Each path below is one point turned by a fixed rotation once a step. After each direction that follows a path, write how fast that rotation turns it, in degrees a step (0 if it stays still).
Each turn is a multiple of 5 degrees from 10 to 175, or 0.
Each row of a path follows its step; steps can be skipped.

step 0: [ 1.50  0.81  1.04 -0.31  1.50 -0.90 -0.15 -1.12 -1.46 -0.76 -1.04 -1.09
  1.05 -0.52 -1.05 -0.17 -1.63  0.90 -1.21 -0.98 -1.41  1.78 -0.46  0.70
 -0.36  0.84  0.86  1.12 -2.55 -0.14]
step 1: [ 0.50 -0.93  1.97 -0.17  2.52 -0.41  2.27  1.25  0.26 -0.81  0.22  0.48
  0.48  0.59  0.62 -0.07  0.89  2.00 -0.83 -0.93  0.77  1.06 -1.24  0.45
  0.37  1.06  2.02  1.32  0.08 -0.10]
step 2: [ 1.39 -0.33  1.54 -0.22  0.74 -1.86  1.81 -1.69  0.57  0.72  0.39  1.60
 -0.33 -1.14 -0.12 -1.60  0.95  0.30  1.27 -1.53  1.58 -0.20  1.77  0.09
 -0.43  0.53  1.30 -1.09  0.79  0.21]
step 3: [ 0.07 -1.22  1.11  0.06  0.69  0.69 -1.14 -1.73  0.93  0.88 -0.83  0.72
  0.85 -0.56 -1.15 -1.67 -2.82 -1.21  1.38 -0.92  0.71 -0.49  0.20  0.21
  0.48  1.73  1.04  0.89 -0.19  1.53]
step 5: [ 1.24  0.57 -0.57 -0.73  1.97 -0.07 -0.35 -0.12  1.80 -0.03  1.48  0.43
 -0.87 -2.02  0.60 -2.11  0.75  1.62  0.06  0.34  0.53  0.28 -0.74  1.28
  0.93 -0.86  0.31  1.63  0.79 -1.77]
step 6: [ 0.58  0.56 -1.45  0.99  0.92 -1.22 -0.02 -1.20  1.24  0.44  0.90 -0.62
  1.19  0.84  1.42 -2.77 -1.43  0.24 -0.34 -1.36  0.84  0.24  1.74  1.31
 -1.15  0.27  0.43 -0.16 -1.11 -1.52]
step 7: [ 0.08 -0.72  0.50  2.02  1.16 -0.33 -0.18 -1.10 -0.84 -0.37 -0.77 -1.52
  3.38  0.08 -0.17 -0.25 -0.91  0.10  0.82 -0.58  0.03  1.98 -0.20  1.77
  0.51  1.33 -0.11  0.79  1.38 -0.46]
step 8: [-0.02 -0.30  1.60 -0.43  1.73  0.09  0.46 -0.53 -2.10 -2.10 -0.60 -0.27
 -0.45 -1.54 -0.03 -0.40 -0.51  0.56 -1.08  1.25  1.96  0.89 -0.40  1.92
 -0.09  0.30  1.62 -1.04  1.36 -0.87]
step 10: [ 1.84 -1.16 -0.20 -0.05  0.30 -2.06  0.64 -0.57 -0.03  0.92 -0.15 -1.46
 -0.08 -0.44 -0.73 -0.97 -1.25  0.75 -0.87 -1.00  0.20  0.50  0.56 -0.91
  0.21  3.55  0.68  1.47 -1.23  0.57]
Speeds:
[-0.38  0.32  0.09 -0.28  0.35 -0.63  0.23 -0.04 -0.04  0.02 -0.10  0.84
 -0.84 -0.07 -0.04 -0.23  0.06 -0.13 -0.14  0.31  0.00 -0.10  0.57  0.52
 -0.33 -0.54 -0.37  0.37  0.76 -0.01]
110
[-0.07 -0.82  0.19  0.20 -0.69 -0.54  0.43  0.10  0.16  0.78  0.10 -0.17
  0.33  0.64  0.30 -0.35 -0.01 -0.10  0.14 -0.56  0.15  0.33  0.27  0.14
  0.19 -0.31  0.19 -0.23  0.67 -0.20]
80
[ 0.91  0.06 -0.31  0.41  0.23  0.28  0.26 -0.19 -0.07  0.03  0.33  0.01
 -0.71  0.34  0.84 -0.25  0.29  0.28 -0.02 -0.44 -0.05 -0.57 -0.29  0.18
 -0.06  0.29 -0.38 -0.30  0.29  0.59]
95
[-0.01  0.00 -0.08 -0.16 -0.20  0.25 -0.20 -0.12  0.57  0.02 -0.41  0.51
 -0.01 -0.30  0.46 -0.17  0.92  0.46 -0.48 -0.03  0.68  0.08 -0.26 -0.64
 -0.54 -0.13  0.43 -0.15  0.18 -0.58]
100
[ 0.33 -0.15  0.00 -0.41  0.24  0.15  0.45  0.63 -0.03 -0.32  0.20  0.10
 -0.10 -0.48  0.21  0.15  0.33  0.07  0.56  0.35  0.47 -0.06  0.37  0.19
  1.07 -0.31 -0.05 -0.74 -0.08 -0.46]
110
[ 0.50 -0.04 -0.19  0.36 -0.05 -0.67  0.06 -0.54 -0.40  0.38 -0.03 -0.38
  0.32 -0.51 -0.63  0.15  1.04  0.21  0.58  0.32 -0.04 -0.14 -0.09 -0.22
 -0.04 -0.12 -0.41  0.34  0.22  0.02]
140

step 0: [-0.96 -0.68 -0.95  0.17  0.57  1.56 -1.56 -1.58  0.15 -1.37  0.76  0.05
  1.33  1.10 -0.08 -0.27  0.32 -0.67  0.41  0.21  0.07  1.07  0.54 -1.65
 -1.02 -2.02 -0.01  0.95  2.12  1.44]
step 1: [-0.96  0.53  0.49  0.90  0.66  1.10 -0.65 -0.27  0.19  1.47 -1.70  0.37
 -0.13 -0.31  0.80 -1.15 -0.97 -0.56 -0.98  2.17  1.70  0.04 -1.30 -2.04
  0.35 -0.18 -1.25  1.39  0.64 -1.14]
step 2: [-1.08  1.00  1.14  0.44  1.22 -1.09 -0.32 -0.25 -0.80  0.50  0.46  2.02
 -0.92 -1.15  1.54 -1.24  0.65  0.13  1.67 -0.26  1.32 -0.85 -1.13  1.27
  1.50  0.64  0.76  0.04  0.96  0.74]
step 4: [-0.35 -0.70 -0.29 -0.83 -1.12 -0.67 -0.75  0.31  1.52 -0.77 -1.71 -2.36
 -0.49  0.84  1.05 -2.39  0.41  1.07 -0.45  0.35  1.06  0.40  0.45 -0.67
 -1.48  1.00  0.89  0.34  0.99 -0.08]
step 5: [-0.23  0.30  0.46 -0.89 -0.02 -0.45 -1.48  0.68 -0.04 -0.95  1.75 -0.26
  1.37 -0.71  1.99  1.10 -0.11 -0.80  0.21  1.42  0.94  1.91  0.14 -0.91
  0.65  0.64  2.07  1.24  1.30 -0.26]
step 6: [-0.81  1.59 -1.75  0.31 -0.17  1.55 -0.57 -0.79 -0.97  0.19 -0.25  2.03
 -0.15  1.07  1.03 -0.09  0.89 -1.98  0.14  0.77 -0.68  0.66  0.45 -1.23
  0.45 -0.26 -0.73 -1.19  2.16 -0.65]
step 8: [-1.35  0.61  1.35  0.15 -0.95 -0.85 -0.71 -0.73  0.12 -0.79  1.05 -0.50
  0.45  1.50 -0.09 -1.11 -1.54 -0.78  1.36 -1.81  2.38 -0.26 -0.60  1.29
  1.11  1.01  0.17  1.15  0.19  1.00]
step 9: [-0.28  1.18 -1.46 -0.70 -1.69 -1.44 -0.97  1.41 -0.03  2.53  0.60 -0.05
  0.24  1.51  1.25 -1.07 -0.69  0.78 -1.61 -0.76  0.09  1.68 -0.10  0.30
  0.01  0.76 -0.47 -0.40  0.86  0.19]
step 10: [ 0.94  1.09 -1.58  0.25  1.21 -1.04 -1.95  0.78  1.64 -0.78  0.10 -1.00
 -0.61 -0.04  1.34 -0.29  1.72 -0.08  0.84  1.20 -1.05 -0.20  0.74  0.28
 -1.75  1.32  0.98  0.23  1.23  0.42]
Speeds:
[ 0.56  0.22 -0.09 -0.14 -0.46  0.33 -0.75  0.39  0.09  0.22 -0.10 -0.76
  0.26 -0.18 -0.05  0.64  0.24  0.35  0.18 -0.14 -0.42  0.06  0.07 -0.56
 -0.05 -0.32  0.28  0.44  0.83  0.04]
70
[ 0.33 -0.62 -0.24 -0.23  0.42 -0.07 -0.32 -0.24  0.32  0.33 -0.03 -0.01
  0.48  0.71  0.26 -0.02  0.51  0.00 -0.28  0.06  0.15  0.91 -0.51  0.24
  0.31  0.01 -0.17  0.76 -0.32 -0.34]
85
[-0.15 -0.19 -0.34 -0.23  0.33 -0.49 -0.34  0.59 -0.02  0.06 -0.11 -0.55
 -0.37  0.10  0.96 -0.20 -0.40  0.30  0.40 -0.61 -0.31 -0.02  0.59  0.19
 -0.10 -0.16  0.23 -0.14 -0.64 -0.37]
60
[-0.33 -0.60  0.26 -0.90 -0.13  0.52  0.21 -0.57 -0.44  0.00 -0.25  0.17
 -0.45 -0.03  0.39 -0.01 -0.03  0.38 -0.05  0.19  0.09 -0.20 -0.25  0.06
  0.00 -0.02  0.84 -0.01  0.54 -0.67]
25
[-0.32  0.39  0.05  0.18 -0.28  0.20  0.06 -0.14 -0.67  0.49 -0.70 -0.20
  0.15 -0.17 -0.11 -0.15 -0.12  0.11  0.99  0.00 -0.05 -0.13 -0.47  0.74
  0.48 -0.35 -0.49  0.49 -0.15 -0.04]
65
[ 0.77  0.02  0.16  0.15 -0.31 -0.36 -0.15 -0.32  0.60 -0.25 -0.08  0.35
  0.01 -0.43  0.60 -0.25  0.02  0.54  0.31  0.64 -0.14 -0.06 -0.45  0.30
  0.08 -0.40  0.57 -0.21 -0.33  0.68]
135

step 0: [ 1.44  0.71 -0.37  1.34 -0.30  0.24  0.40 -0.24  2.37 -0.19  0.50 -0.52
 -1.00  1.13  1.45 -0.97 -0.16 -0.11 -1.85  0.40 -0.93 -0.35  1.13 -1.55
  0.40  2.24 -1.20  0.82 -1.03  0.29]
step 1: [ 0.28  2.85 -1.11  0.96  0.33  0.03  0.70  0.24  2.05 -0.87  1.74 -0.18
  0.68  1.38  0.33  0.09  0.53 -0.68 -0.27  0.71 -0.77  1.19  1.52 -1.25
  0.74  0.20 -0.90  1.37  0.21  1.16]
step 2: [-2.57  2.20  0.53  0.31  0.69  0.88  0.31  0.02  2.23 -0.29  1.16 -1.09
  0.16  0.32 -0.64 -0.22  0.91 -0.58  0.34 -0.18 -0.44  1.69  1.44 -0.06
 -0.89  1.10  0.11 -0.12  0.04  1.76]
step 3: [-2.29  1.80  0.54  0.47  0.37  1.14 -0.35  1.40  0.79  1.91 -0.61  0.50
  0.64  0.90 -0.73 -1.40 -0.29 -1.28  1.70  0.36 -1.16  0.34  1.30  0.77
 -1.12  1.07 -0.60 -0.72  0.03  0.07]
step 4: [-1.19  1.30  1.25  0.65 -0.28  2.13  0.97  0.31  0.82  1.63 -2.08 -0.08
 -0.17  0.95 -0.13  0.84 -0.41 -0.16  1.45  0.99 -1.73 -1.75  0.11  0.59
 -0.04 -0.32 -0.67 -0.79  1.25  0.42]
step 5: [ 0.10  1.96  0.93  0.18 -0.37  2.09 -0.82 -0.24  0.41  1.27 -1.97 -1.12
 -0.68 -0.23  0.32  0.68 -0.17  1.61 -0.92  0.53 -1.49 -1.52 -0.39  0.29
  1.00  1.86 -0.73 -0.21  0.42 -0.81]
step 6: [ 1.42  2.73 -0.18  1.97 -0.11  0.37 -0.78 -0.63  0.18 -0.29 -0.47 -1.85
  0.01 -0.29  0.71 -1.04 -1.09  1.31 -1.12  0.33 -0.78 -0.63  0.18  0.60
  0.34  0.15 -1.87  0.80  1.72 -0.76]
step 7: [-0.42  1.85 -0.20  1.68  0.16 -0.34 -0.40 -0.93  0.33 -1.78  0.47 -1.34
 -1.12  0.87  0.50  0.66 -1.67  0.48 -1.88  0.76  0.39 -0.25  0.54  0.80
 -1.71  1.05 -1.26  0.95  0.93  1.42]
step 10: [-0.71 -0.09  2.39  1.28 -0.98  0.40 -1.72 -1.01 -0.25  1.81 -0.47  0.02
 -0.37  1.14 -0.13 -0.07 -0.29 -0.88  0.97 -0.45 -1.78 -1.38 -0.16  0.43
 -1.22  1.64  1.59  0.40 -0.33  0.33]
Speeds:
[-0.81 -0.22  0.61 -0.11  0.13  0.35  0.02  0.19 -0.33  0.13  0.84  0.34
  0.13  0.24 -0.24 -0.09 -0.35 -0.20  0.36 -0.07  0.69 -0.16  0.46  0.70
  0.62  0.01 -0.24  0.00 -0.06  0.27]
60
[-0.15 -0.74 -0.30  0.56 -0.33  0.73  0.03  0.00 -0.33 -0.11 -0.51  0.04
 -0.16  0.16  0.43  0.07 -0.01  0.37  0.95 -0.46 -0.28 -0.13 -0.05 -0.16
  0.47  0.56  0.15  0.21  0.22 -0.34]
60
[-0.45  0.29  0.53  0.13 -0.99 -0.38 -0.22  0.23 -0.20  0.00 -0.47  0.03
 -0.35 -0.76  0.03  0.36  0.34 -0.68  0.40 -0.17 -0.09  0.05  0.09 -0.18
  0.03 -0.31 -0.57  0.01 -0.50 -0.05]
55
[ 0.21  0.17  0.05  0.37  0.24 -0.08  0.61 -0.46  0.19 -0.24  0.11 -0.25
  0.25 -0.26  0.32 -0.06 -0.02 -0.35  0.70 -0.12  0.09 -0.19 -0.20 -0.12
  0.27 -1.10 -0.10 -0.30  0.94  0.36]
145
[-0.84  0.29 -0.67 -0.32  0.29 -0.11  0.26  0.30 -0.57 -0.53  0.28  0.30
 -0.40 -0.17  0.40 -0.39  0.50 -0.20  0.18 -0.03 -0.59 -0.07  0.19  0.35
 -0.64 -0.05  0.46  0.03  0.16  0.18]
60

step 0: [ 0.65  2.37  0.70  1.16  0.05  0.89 -2.18  0.79 -0.07  0.95  0.60 -0.38
 -0.92  1.19  0.18 -1.17 -0.66  0.02 -0.33 -0.51 -2.08  1.28 -1.11  0.59
 -1.31  0.82  0.26 -0.57 -1.72  1.62]
step 1: [ 1.59  0.14  0.23  0.43  0.67 -0.55  1.91 -0.78 -0.33  1.01 -0.61  0.13
  0.49  1.67  0.71 -1.23  0.35  0.56  0.80 -2.55 -0.79  0.45  0.42  2.40
  0.60 -1.64  0.42  1.91 -0.15 -0.69]
step 2: [ 0.61  0.01 -0.48 -0.13 -2.12  0.28 -1.23 -0.05  0.55 -0.89 -0.02 -0.54
  0.52  2.31  0.73 -0.16 -0.58 -1.79  1.53  1.99 -1.49  0.96 -0.12  1.06
  1.11 -1.04 -1.05 -0.72 -1.63 -0.11]
step 3: [-1.27  1.08 -1.02 -0.55  0.48  2.22  0.62  0.76  1.06  1.23 -0.96  0.48
  1.33  0.20 -1.07 -1.86 -1.26 -1.61  1.01 -1.08  0.17 -0.96  0.19  2.02
 -1.17  0.27  0.27  0.76 -0.42 -1.20]
step 5: [-0.16  1.73 -0.05 -0.67 -0.34  0.05 -0.53  1.15  1.27  0.83 -1.34 -1.07
 -0.86 -0.91  0.03 -0.83 -0.08 -0.11  0.64  0.68 -3.06 -1.58 -1.11  0.90
 -0.50  1.78  1.58 -1.49 -0.56  0.69]
step 6: [-1.00  0.70  1.29 -0.88  0.07 -1.69  0.52 -1.29  0.53  1.13  0.19  0.25
  1.50 -2.04  0.82 -1.14  0.33  0.42  0.52 -2.10 -0.32  0.57 -1.43  1.72
  1.82 -1.22  0.35  0.90  0.31 -0.18]
step 7: [-0.92  0.21  0.48 -0.62 -1.53 -1.99 -1.53  0.17 -0.27  0.24  1.24 -1.65
 -0.84  0.26  1.39 -0.24  0.49 -0.42  0.69  0.98 -1.09 -1.58  0.40  0.74
 -0.83 -1.25 -1.53 -0.77 -2.58  0.33]
step 9: [-0.88 -1.43 -0.78  0.15 -0.77 -1.67  0.11 -1.82 -1.66 -1.72 -0.22  0.39
  1.82  0.88  1.79  0.43 -0.59 -1.05 -0.81 -1.31 -0.67 -0.24 -1.04  0.82
 -0.41  1.07 -1.55 -0.95 -1.11 -0.32]
step 10: [ 0.65  0.63 -1.51 -0.89  0.95 -0.18  1.56  0.11  0.04  1.04 -1.68 -1.62
 -0.82 -0.63  0.01  1.87 -0.59 -1.03  1.70  1.19 -0.20 -2.28 -0.75  0.93
 -0.19  1.72  0.13 -0.70 -0.98 -0.78]
Speeds:
[ 0.34 -0.27 -0.24 -0.36  0.56  0.49  0.03 -0.43 -0.05  0.02  0.07 -0.34
  0.60 -0.33 -0.15 -0.44  0.45  0.36 -0.80  0.03  0.24 -0.03  0.02  1.01
  0.03 -0.21 -0.11  0.19  0.54  0.16]
145
[-0.41  0.61  0.50  0.08 -0.38  0.48  0.48 -0.30 -0.20  0.65 -0.27  0.66
  0.41 -0.22  0.51  0.16  0.00 -0.08 -0.58  0.27  0.15  0.43  0.63  0.13
  0.05  0.33  0.12 -0.28 -0.33  0.26]
130
[ 0.09  0.22 -0.55 -0.24 -0.29 -0.39  0.05 -0.08 -0.02  0.60 -0.67 -0.08
 -0.38  0.20 -0.71 -0.56  0.14  0.24 -0.52  0.24 -0.12 -0.41  0.21 -0.13
 -0.96  0.13  0.14  0.04 -0.47 -0.24]
155
[ 0.85  0.01 -0.28 -0.07  0.21  0.50  0.53 -0.55 -0.82  0.03  0.37 -0.16
  0.38  0.11  0.04 -0.01 -0.32 -0.37  0.25  0.05 -0.25  0.09 -0.25 -0.49
 -0.23 -0.01 -0.23  0.55 -0.77  0.16]
45
